Here is a table of points, one per row:
[ 39  46  41  45  54  52  50  14   1  -9 -46 -58 -59 -80 -73 -74 -72 -49 -36 -16  -9   2   6  -2   7   4   2  13  18  43  19  15  27  30  26  23  23  13   7 -10 -11]
[ 45  42  48  42  38  49  19   9   4 -20  -6  -3 -16 -20  -6  -5 -30 -32 -10 -13 -22 -23 -18 -29 -19 -27 -41  -9   6 -26 -20 -13 -10  -7 -25 -14  -3  -1 -14 -10   1]
[ 34  32  26  30  26  14   5  -5 -12 -23 -18  -3 -11   3  -9   0  13   6 -11 -30 -21 -41 -43 -45 -43 -19 -36  -7 -29 -15  -8 -32 -10  -2   2   1  10  -2  14  10  15]
[  38   35   42   44    9   14    9   -5  -10  -10  -10  -20  -20  -14  -11   -8  -21  -40  -37  -42  -49  -38  -28  -20  -30  -30  -19    5  -13  -20  -21  -11  -31  -29   -8   -1    9   22   30   43 -104]
[ 44  49  51  59  60  14  -1  12 -14 -26 -12 -14   0   7   8  -4  -5   1 -15 -27 -24 -30 -45 -20 -27 -38 -30 -14  -7 -17 -17 -24 -22 -11   8   2  21  14  16  12  21]
[  23   36   39   33   32   18    8    4   -7  -17  -23  -34  -35  -32  -29  -18  -13  -14  -15  -14  -17  -13   -8  -11   -3    9   29 -115  -95  -78  -57  -50  -51  -56  -72  -53  -46  -32  -42  -46  -33]
[ -9   1  26  40  28  22  20   7  13  17  13  18  16   2  14  15  21  32  27   5  10  11  -5   1 -13 -23 -40 -17 -23 -18  -7   0   8  -4  -6  10   4  19 -13 -52 -33]
[-21  18  29  24  32  40  34  12  15  11  -9  -3   0  15  19   7  23  21  -8  14  27  37  -3 -26  -7  -5 -10  -6  -7 -16  -3  -7 -20   3   7  11  12   8 -13 -14  -7]
[-28 -10  -9  16   2  -1  15   9  13  14  -8  12  27  16  31  37  35  15  12  14  -8 -18   3   5   6  -1  -1   5  18   3  27   7 -10 -22 -22 -11 -16 -27 -21 -47 -36]
[-28 -19 -12   2  12  10   3 -10 -14  -7   5  23   1   8   0  -4 -12  -5  -9 -23 -32 -32 -10  -2  13   6  29  43  10  16  36  22   2 -12 -37 -17 -30 -27 -47 -55 -50]
[ 11 -15 -20 -18 -32 -10 -11  12  16 -14   9  -1  11  18  15   8  13  27   7  10  27  38  34  27  23  31  37  33  30  34  44  39  33   2 -37 -18 -20 -20 -31 -29  -9]
[ -4   1   5 -20  -2  -5  -6  16   6   4 -12  -7  -4 -12   1  43  38  25  47  37  24  35  16   5  -7 -12  -5   3   3  20  38  19  28  10 -12  -9   3 -14 -40 -15  -9]
[ 13  25  17   0  14  10   2   9  10  22  21  -3   4   8   5  -3  -5   9  -4   0  17   5   8  27  30  17  13  17  29  25  39  11 -14 -25 -34 -27 -25 -30 -32  -7  -3]
[-13   1  -3 -16  -6   9   7  18  30  27  34  24  -1  -9  11 -13   0  -4  -9   0  -2 -15  -7  -5 -13  14  19  20  17  19  27  27  -6  -5 -12 -13 -21 -27 -27  -5  -3]
[ 20  -7 -26 -23 -17 -13  12  13  20  26  21  34  10   4   8   1 -15 -11   1  -1  21  13   3  20  -2  13   8   4  18  20  28  22  10   9  -8 -78 -52 -31 -20 -54 -48]
[ -8 -11 -22 -12  -6  -9  16   7  -4  13  31  -1 -22  -1  -5  13  25  19  17  22  26  16   7 -12 -20 -15 -12 -12   7   0  14  14  17   9   1   4   1  -9   2  -6   5]
[ 11   1  -2 -11  -6   7  31  27  11  13  10  -9  -5  13   5 -16 -13 -13   4  -4  -7  -5 -15  20  30  14  10  21   8  -2   4  11   3 -19 -29 -13 -17 -14  -7   4  15]
[-15 -22 -13  -1  -7   6  14  14  24  31  18  22  26  10 -29 -29 -17  -4   2 -11 -18  -9  -9  -7  -9 -12  10   0  26   7   8   9  10   3 -13  -5 -15 -11 -21  10  10]
[ -3 -22 -26 -11  -7  -1   3  11  32  32  39  23   4  -3 -11   6  -5   0 -13 -18  -4   4   7 -12  13  14  -3  -2   4  19  12  12   1 -22 -10  -4 -20 -17  -8  14  22]
[-29 -15 -11  -2 -20 -19   8  25   2  15  13  -8  -3  -4  -5   3  -8   5  28  24  31  -1 -12 -21  -8 -20 -30 -22 -16  -2  -5  17  10  27   6  10   9   7  -2   5  15]
[-14  -4   4   2 -13 -13  13  27  19  21  13  10  -2 -12  -3 -16 -30 -15 -22 -12   2   3   8  -9 -18   4  29  16   0  -4  -1 -33  -3  -3  -9   0 -11  -4   7  12  18]
[-25 -28 -14 -13  -2  19   2  16  32  26  21  20  17  -1 -20 -15 -26 -33  -9 -10 -12   4 -22 -29 -12  -1   1  -2  -2   6   5   6   0 -16   2   4 -18 -10  12   4  18]
[  0 -41 -42  -7   1 -11  11  22  19  32  18  24  22  -6  -7 -22   1 -26 -20  12  -5 -10 -10 -15  -5  -5  -3   2  -3   0   1  -2  -2 -12 -19  -8 -15  -4  -2  21  29]
[-27 -39 -26 -17  -4  12   2  19  13  -7  -6  -3  -9  14   6 -10  -5  -4   3  32  16  -9   1  -6 -32 -30 -34 -38 -16  -6 -13  18   8   5  14  14  17   7  -2  16  23]
[ -9  -9 -23 -19   7  14  16  31   2   4  15   8   7 -25 -27 -15 -13  -6 -24 -35 -28  -1   7   4  -7  -1  -6   3   7 -21 -20   0  -9  -8 -17  -6 -10   1  17  19  29]
[-43 -24 -15 -19  -5   6  16  18  24  23  13  -5   6   7 -13 -28 -24 -20 -21  -1 -24 -32 -15  -9 -14  -5 -27 -10  -9 -15  -8  -5  18  14  30 -78 -53 -37 -29 -46 -54]
[-10 -17 -42 -29  -7  -3   8  21  47  32  18  13  -2   2  -6 -11 -19 -18  -5 -16 -17   8  -4 -15  -3 -18 -17 -17  -4   3   2 -18 -31   0  -2   0 -14   1   9  17  31]
[-36 -21 -26 -24  -8  -4  -1  15  24  16   1  -2 -20 -24  -3 -13  -2  25   6  -1   4  -4  -6 -11 -19 -47 -38 -23 -30 -18 -28   7  26  11   7  13  16  16  17  16  25]
[-24 -22 -15 -14   7  17  18  12  14  20   4  -6  -2  -1  -9 -10 -31 -40 -31 -37  -5  -8  10   4 -11  -9  -7   3 -14 -23 -22 -20  -4 -15  -6   5 -11  15  15  21  32]
[-40 -35   1 -13 -10  14  19  14  28  19  21  17  21  -6 -26 -20 -12 -27 -32 -20 -17 -14 -19  -1 -13 -26 -27 -23 -27   9   1 -19 -16   3  -4   2  -9   1  13  16  27]
[  1 -17 -28 -31 -26 -13  -6  -1   9  17  16  15  10  -1  -8 -19 -26 -26 -17 -11   2  15  17  25  30  25   8   7 -10 -35 -26 -30 -30 -21   3  44 104 -80 -71 -69 -57]
[  1  -2 -10  -3 -14  15   8 -26 -23 -19 -15   0   4   4  15  25  32  48  67  62  56  48  41  39  25   1  -5 -14 -34 -26 -10 -17  -8  -3   1   7  33  19  55  62  74]
[ 11  14  18  18  17 -10  -9 -12  -1   8  -4  -4   7   7  19  17   6  17  24  49  42  50  63  69  58  53  19  23  -8 -49 -26 -34 -40 -32 -15  -4  10  38  44  52  76]
[  -3   -7  -10  -10   10    5    2   10   10    3   10   21   23   21   18   20   27   39   41   47   53   48   43   40   46   35   25    7   -1   -8   -3  -17   -4    1    0   22   24   49   63   75 -127]
[ -24  -18  -14  -15  -20  -22  -27  -32  -31  -27  -18  -11    1   12   19   27   33   37   40   37   31   28   30   25   19   24   28   42   48   64 -114  -90  -76  -69  -68  -51  -42  -31  -38  -48  -32]
[-10  -2 -13 -14   6   9 -22 -14 -18 -11  -3 -13   4   8   0  14  23   3  -1  11  15   9  21  24  16   9  25   8  10  11  15   4  12  25  43  44  33  67  27 -18   5]
[-27   3 -14   6  -2 -18   0   0 -10 -10   5   0 -22  -8 -13 -21 -17 -32 -11  -4  -7   7  13  18  21  25  13   1  -1  13   2   5  14  17  32  36  32  41  39  40  38]
[  14    7    6    4   -6   -6  -18  -22  -24  -20   -9    4   12   12   14   20   23   14   14   11   19   30   28   22   30    9   15   15   -6  -13   -6    2   11   42   84 -104  -57  -56  -53  -32  -35]
[ -1 -11   7  21  21   9   9  -2  -1  -2  -7 -24 -13   2   8   2   3  31  30  15  14  10  13   9 -19 -11  11  -3   3  20  15  39  25  26  46  39  39  24   4  -5   0]
[-2  5 33 27 24 13  1  8  7  3  5  8  9 21 21 22 19 13 25  6 -4 11 22 11 19 43 43 18 33 25 14 27 40 43 28 34 32 17 30  8 12]
[  0   8  12   7  -6   8  30  23  13  -6   6  18  -1 -22 -15   3  -5  -9 -11 -10  -9  -4   2  24  30  31  34  17  20   8  -2  12   6  25  40  34  27  44  36  35  46]
[ 29   7  23   7  -6   3 -21 -11 -13  10 -11  -3  -8   3  12  -1   3  -2 -17 -22 -18 -24 -11   4  17  17   4   1  14  21   7  -4  12  22  12  19  20  20  29  20  25]
[ 57  46  38  25  -6 -26 -37 -35 -31 -37 -37 -30 -28 -18 -43 -28  14   3   2  18  23  16  18  13  12  13  14  22  14   4  13  22   3 -12  -3  -2  18  12  17   6  19]
[ 62  63  33  13   2 -15 -22 -34 -15   3  19  29  59  59  54  56  33   2 -16  -9 -38 -50 -49 -44 -32 -19   6   1   9  32   4  29  47  39  20  30  29  11   5   5   5]
[  27   19    3  -11  -26  -46  -54  -62  -66  -62  -50  -34  -19   -3   14   18   20   22   23   20   10    7    3    1   -5   -5  -22   -7   -3   -9   10    7   11   18   27   87 -110  -77  -57  -43  -45]
[ 17  12 -11 -51 -68 -75 -73 -80 -79 -55 -35   4  26  48  53  25  11  18   3 -33 -45 -39 -31 -45 -28 -17 -12 -10  -2   0  11   2 -10  -9  15  10  40  52  42  32  37]
[ -44  -52  -53  -61  -71  -89 -102 -105  -86  -78  -61  -46  -23  -21    1   20    9   -4  -20  -26  -29  -34  -54  -37  -27  -15   -4    0   11    1   22   22   25   30   14    9   48   42   40   40   27]
There is one direction along which these points spread out most. Take the direction at right angles to it along which they spread out most. Go by this last direction. For each point below, how far along it does it lie, from 0 to 99? The average is 50, and the first point in the table lies past the average. One standard deviation of the points above along it is 16.
[ -4   1   5 -20  -2  -5  -6  16   6   4 -12  -7  -4 -12   1  43  38  25  47  37  24  35  16   5  -7 -12  -5   3   3  20  38  19  28  10 -12  -9   3 -14 -40 -15  -9] 31
[-25 -28 -14 -13  -2  19   2  16  32  26  21  20  17  -1 -20 -15 -26 -33  -9 -10 -12   4 -22 -29 -12  -1   1  -2  -2   6   5   6   0 -16   2   4 -18 -10  12   4  18] 58
[ 29   7  23   7  -6   3 -21 -11 -13  10 -11  -3  -8   3  12  -1   3  -2 -17 -22 -18 -24 -11   4  17  17   4   1  14  21   7  -4  12  22  12  19  20  20  29  20  25] 59
[-13   1  -3 -16  -6   9   7  18  30  27  34  24  -1  -9  11 -13   0  -4  -9   0  -2 -15  -7  -5 -13  14  19  20  17  19  27  27  -6  -5 -12 -13 -21 -27 -27  -5  -3] 46
[-28 -19 -12   2  12  10   3 -10 -14  -7   5  23   1   8   0  -4 -12  -5  -9 -23 -32 -32 -10  -2  13   6  29  43  10  16  36  22   2 -12 -37 -17 -30 -27 -47 -55 -50] 44
[  -3   -7  -10  -10   10    5    2   10   10    3   10   21   23   21   18   20   27   39   41   47   53   48   43   40   46   35   25    7   -1   -8   -3  -17   -4    1    0   22   24   49   63   75 -127] 23
[ 13  25  17   0  14  10   2   9  10  22  21  -3   4   8   5  -3  -5   9  -4   0  17   5   8  27  30  17  13  17  29  25  39  11 -14 -25 -34 -27 -25 -30 -32  -7  -3] 39
[  14    7    6    4   -6   -6  -18  -22  -24  -20   -9    4   12   12   14   20   23   14   14   11   19   30   28   22   30    9   15   15   -6  -13   -6    2   11   42   84 -104  -57  -56  -53  -32  -35] 25
[-29 -15 -11  -2 -20 -19   8  25   2  15  13  -8  -3  -4  -5   3  -8   5  28  24  31  -1 -12 -21  -8 -20 -30 -22 -16  -2  -5  17  10  27   6  10   9   7  -2   5  15] 50
[-21  18  29  24  32  40  34  12  15  11  -9  -3   0  15  19   7  23  21  -8  14  27  37  -3 -26  -7  -5 -10  -6  -7 -16  -3  -7 -20   3   7  11  12   8 -13 -14  -7] 51
[-14  -4   4   2 -13 -13  13  27  19  21  13  10  -2 -12  -3 -16 -30 -15 -22 -12   2   3   8  -9 -18   4  29  16   0  -4  -1 -33  -3  -3  -9   0 -11  -4   7  12  18] 55
[ 20  -7 -26 -23 -17 -13  12  13  20  26  21  34  10   4   8   1 -15 -11   1  -1  21  13   3  20  -2  13   8   4  18  20  28  22  10   9  -8 -78 -52 -31 -20 -54 -48] 33
[-2  5 33 27 24 13  1  8  7  3  5  8  9 21 21 22 19 13 25  6 -4 11 22 11 19 43 43 18 33 25 14 27 40 43 28 34 32 17 30  8 12] 42
[ 11   1  -2 -11  -6   7  31  27  11  13  10  -9  -5  13   5 -16 -13 -13   4  -4  -7  -5 -15  20  30  14  10  21   8  -2   4  11   3 -19 -29 -13 -17 -14  -7   4  15] 48
